z357: [-34.4 -55.7 -42.8   0.8 -32.1]
z131: [-33.4   9.8 -19.7 -27.6 -48.3]
z40: [-47.4 -90.5 -30.6 -30.7  -5.0]
z349: [ 82.9  -3.8   9.3 -55.3 -61.9]
z610: [-67.6   1.9 -55.8  33.2 -32.3]
z718: [-47.4 -90.5  16.1  45.1  66.6]
z782: [-28.5  51.8 -30.7  49.6 -60.3]
z341: [-55.8 -23.9 -54.5  61.4 -17.5]
z683: [  2.8  13.2  24.1 -34.1  19.8]
z70: [-5.2 -6.4 24.2 10.8 33.7]
z501: [-28.5  51.8 -30.7  49.6  30.6]
where: [-48.3]	z131, 5
where: [-30.6]	z40, 3

z511: [ 23.6  66.2  39.8 -47.6  37.6  24.1 -71.1 -59.6]
z682: [-63.7 -46.6  31.8  43.1  64.4  28.0 -11.8  56.7]
z457: [ 43.2 -15.7   9.9  21.0  -2.6  -8.1   0.7  28.7]
z240: [39.7 19.5 56.8 10.8 21.2  5.5 -7.9  1.7]
z426: [ 24.8 -13.5 -32.6 -32.1 -29.5 -49.1 -36.1 -29.2]
where: [39.8]	z511, 3
where: [56.7]	z682, 8
where: [43.1]	z682, 4

z90: [ 10.3  -1.7  26.7   8.0  -6.5 -29.7  -8.2 -22.9  33.5  35.6  18.2  30.0
  28.3]
z761: [-25.7 -16.1 -12.9  -7.6   3.9 -24.6  16.7  13.0  13.3  -6.0 -12.8  22.8
  -9.3]
z556: [ 28.8  23.0   7.4  -3.0 -22.3 -19.7 -53.2  -4.8 -10.7  14.3  19.1  -0.2
  -4.9]
z375: [-30.8 -13.0 -25.8 -20.9  57.8 -18.2  32.2 -18.6 -10.6 -11.1 -12.8  39.2
  41.7]
z58: [-25.7 -16.1  -1.9  -7.6   3.9 -24.6  16.7  13.0 -39.0  -6.0 -12.8  22.8
  -9.3]
z914: [ 26.4  14.8 -13.1 -19.3  -3.4  -6.3  10.2  23.9  26.3   7.1  24.1  21.0
  -5.9]
z746: [ 44.1 -18.2   5.0 -56.4  32.7   1.0  -2.6  10.9 -44.0 -47.7  40.9   7.3
   4.6]
z548: [-21.2  28.0 -40.7  11.4  29.7  -9.5   5.8  18.5  13.9  -9.6  -1.3  11.3
  17.1]
z126: [-19.6  18.9  24.3 -28.5  11.7  15.1  -9.2  -2.4   1.0  31.6 -24.9  -2.2
 -22.0]
z364: [ 82.3  27.6  16.9  24.9   5.8  -5.5   2.4 -10.8  -3.8 -27.9   6.9  -2.7
  -6.0]
where: [26.3]	z914, 9
where: [14.8]	z914, 2
where: [-10.6]	z375, 9
where: [-13.0]	z375, 2

z899: [ 36.4   3.6  -4.3  25.5   0.5  23.6 -41.1  12.6  28.8 -44.6   6.5 -20.4
  35.5  51.4 -11.2]
z239: [ 32.8  67.3 -27.8  10.1  25.1  29.5  87.0 -39.5  35.6 -27.1  -8.6 -30.0
 -36.7  -8.4 -50.0]
z439: [ 25.3   0.4  45.3  35.6 -28.2  29.4 -19.4   6.8 -23.7  22.3 -18.4  63.4
 -34.7  -2.2   0.0]
where: [22.3]	z439, 10
where: [35.5]	z899, 13
where: [63.4]	z439, 12

z488: [ 14.2  49.9 -72.6 -10.8 -13.9  18.9 -24.8 -27.8 -12.3 -33.2  -8.1  32.5
  -8.2 -17.7 -15.9]
z248: [-45.8 -22.4  11.0  -5.9   3.1   8.9  -7.2  -6.4  -8.1  27.8 -56.2 -11.0
  26.6  20.9 -26.2]
z18: [ 11.7 -14.2 -72.3  -5.9  39.4  10.7 -62.7  -2.6 -15.8 -19.9   4.4   3.8
 -29.3 -33.8   5.4]
z392: [ 30.8   1.1  43.5 -22.5 -34.8  25.8  -1.3  36.6  36.5  15.8 -53.3  -0.2
  23.4  15.0  -9.9]
where: [36.5]	z392, 9
where: [4.4]	z18, 11
where: [49.9]	z488, 2
where: [-14.2]	z18, 2
where: [-12.3]	z488, 9

z434: [ 93.4 -26.8  12.1  14.2]
z224: [ -2.3  66.6 -19.4 -20.6]
z586: [-33.5 -21.2   6.5   7.0]
z310: [ 16.9 -33.4   7.8   7.7]
z173: [ 57.5 -46.6  13.4 -86.4]
z771: [ 84.0 -22.9   6.6  12.6]
z146: [20.6 25.5 -3.5 -2.4]
z735: [ 9.5 93.3 13.1 12.2]
z844: [ 0.7 40.5 -7.9 -7.1]
z988: [ 16.9 -33.4 -13.6 -13.6]
z365: [-87.6  67.5 -19.7 -20.9]
where: [6.5]	z586, 3
where: [-2.3]	z224, 1
where: [93.4]	z434, 1
where: [-2.4]	z146, 4
where: [57.5]	z173, 1

